grid =
[[-0.29 -0.04 -0.01  0.57 -0.84  0.60  0.46 -0.08  0.39]
 [-0.06 -0.03 -0.14 -0.01 -0.21 -0.02  0.18 -0.15  0.00]
 [-0.08 -0.06 -0.10 -0.04 -0.19 -0.03  0.28 -0.24  0.08]
 [ 0.58  0.02 -1.55 -0.41  0.21  1.24 -0.46  0.28 -0.92]
 [-0.41 -0.10  0.20  0.12 -0.07 -0.10  0.36 -0.10  0.13]
 [-2.12 -0.30  1.85  0.54  0.56 -0.32  1.59 -0.27  0.94]
 [-0.22 -0.37  0.15 -0.30 -0.23 -0.05  1.43 -1.45  1.00]
 [ 0.21  0.21 -0.06 -2.40 -1.09  0.14 -1.22  1.57  0.50]
 [ 0.87  2.08 -2.20  1.18 -4.95 -0.98 -3.27  1.88 -5.83]
 [-0.12 -0.14 -0.06 -0.08 -0.22 -0.08  0.47 -0.47  0.24]]
Report the last entry, reading row by row.
Answer: 0.24
The largest entry in the last column -> 1.00
Report the entry just left of the smallest entry.
Answer: 1.88
Report the entry in the top-right corner.
Answer: 0.39
The 5th entry from the end, reading row by row is -0.22
Report the entry directly below the largest entry.
Answer: -0.14
Report the entry directly below -1.22.
Answer: -3.27
The second entry on the diagonal from the top-right corner -> -0.15
The entry directly above the smallest entry is 0.50
The smallest entry in the last column: -5.83
Report the entry directly below -0.24.
Answer: 0.28
The smallest entry in the first column: -2.12
Report the smallest entry in the last row.
Answer: -0.47
The first entry in the row that holds the smallest entry: 0.87
Report the first entry, reading row by row.
Answer: -0.29
Report the entry just right of 0.46.
Answer: -0.08
Report the bottom-left entry.
Answer: -0.12
Report the entry directly above the largest entry.
Answer: 0.21
Report the 3rd-last entry, reading row by row.
Answer: 0.47
Report the entry just left of 0.54.
Answer: 1.85
The entry just right of -0.21: -0.02
The top entry of the column that holds the largest entry is -0.04
The entry directly below -1.55: 0.20
The smallest entry in the first row is -0.84
The entry directly below 0.15: -0.06
The entry just right of -1.22 is 1.57
The 3rd entry in reading order: -0.01
The largest entry in the first row -> 0.60
The entry directly below 0.12: 0.54
The entry directly below 0.57: -0.01

a =
[[-189.32, -220.31, 2.47, -74.19, -93.71, -117.12, 26.54, -228.23, -0.38, -212.10],
 [34.82, 50.74, -130.50, -47.29, -53.31, -39.97, -126.17, 56.53, -108.84, 36.06],
 [-17.65, -2.99, -63.34, -57.77, -37.48, -27.67, -95.62, 0.14, -83.97, 2.60],
 [74.76, 131.92, -41.22, -73.66, 20.21, 66.93, -178.42, 145.32, -130.71, 173.00],
 [-238.18, -250.43, 94.72, -116.57, -64.62, -70.41, 36.98, -257.20, 17.82, -198.68],
 [-50.18, -44.88, -55.14, -58.57, -48.71, -46.97, -70.99, -44.44, -68.31, -42.67],
 [37.22, 56.48, -122.05, -50.13, -46.99, -30.70, -129.99, 62.91, -109.81, 47.59],
 [19.38, 35.73, -96.43, -57.36, -49.77, -31.67, -122.21, 43.15, -100.89, 40.58],
 [-86.87, -119.09, -126.67, -37.75, -114.77, -140.59, -25.44, -124.36, -46.99, -158.78],
 [78.08, 135.77, -46.75, -72.17, 20.60, 66.82, -179.72, 148.91, -132.39, 173.79]]
Rows and columns are numbered from 1.
The entry at row 3, column 2? -2.99
The entry just left of the largest entry? -132.39
The entry directly above -30.70: -46.97
The entry at row 1, column 2 -> -220.31
The top-left entry is -189.32
The entry directly above 173.79 is -158.78
The largest entry: 173.79
The entry directly below -44.44? 62.91
The entry directly below -220.31: 50.74
The entry directly above -250.43: 131.92
The top entry of the column that holds the largest entry -> -212.10
The entry directly above -122.05? -55.14
The entry just right of -44.44? -68.31
The entry in row 1 and column 3 -> 2.47
The entry just left of 36.06: -108.84
The entry in the bottom-left corner? 78.08
The entry just right of -25.44: -124.36
The entry in row 3 and column 1 is -17.65
The entry in row 2 and column 1 -> 34.82
The entry just left of -100.89 -> 43.15
The entry just right of -58.57: -48.71
The entry just left of -130.71? 145.32
The top entry of the column that holds the smallest entry? -228.23
The smallest entry? -257.20
The entry directly above -55.14? 94.72
The entry just right of -46.97: -70.99
The entry directly below 66.93? -70.41
The entry just right of 43.15 is -100.89

X =
[[5458 6595 6519 8819 4477 6631 7338 9364 4794 9061 4566]
 [6629 6950 4803 5050 5427 6036 7145 6860 7965 4463 7211]
 [7083 6475 4944 4297 6349 6387 6816 6125 8278 3775 7583]
 [6866 6241 5366 3182 6715 6814 6564 5673 9277 2728 8225]
 [7638 5821 5630 2647 7851 6811 6229 5637 9321 2115 8644]
 [7383 5975 5001 2091 8573 6774 6221 5474 9728 1845 8609]
 [6692 6072 5963 2847 7087 7365 6454 5356 9907 2535 8319]]
Counting starts at 1.
The entry in row 1 and column 2 is 6595
Which number is the entry just right of the smallest entry?
Answer: 8609
The entry just right of 6072 -> 5963
The entry in row 1 and column 1: 5458
The bottom-left entry: 6692
Which number is the entry directly below the centre entry?
Answer: 6811
Which number is the entry in the top-right corner?
Answer: 4566
Which number is the entry directly below 6475?
Answer: 6241
The top entry of the column that holds the largest entry: 4794
Which number is the entry directly below 4297?
Answer: 3182
The entry in row 3 and column 1 -> 7083
Which number is the entry just left of the largest entry?
Answer: 5356
The entry directly above 6475 -> 6950
The entry directly below 5673 -> 5637
Which number is the entry in the bottom-right corner?
Answer: 8319
The entry in row 2 and column 1 is 6629
Which number is the bottom entry of the column that holds the smallest entry?
Answer: 2535
The entry directly above 8573 -> 7851
Which number is the entry just left of the smallest entry?
Answer: 9728
Which number is the bottom entry of the column that holds the largest entry?
Answer: 9907
Which number is the entry just right of the centre entry?
Answer: 6564
The entry directly above 8644 is 8225
Which number is the median of all entries?
Answer: 6475
Which number is the entry directly below 2728?
Answer: 2115
The entry just left of 6454: 7365
Which number is the entry at row 2, column 3?
Answer: 4803
The entry just right of 6774: 6221
The top entry of the column that holds the smallest entry: 9061
The entry directly above 9321: 9277
The entry just right of 2847 -> 7087
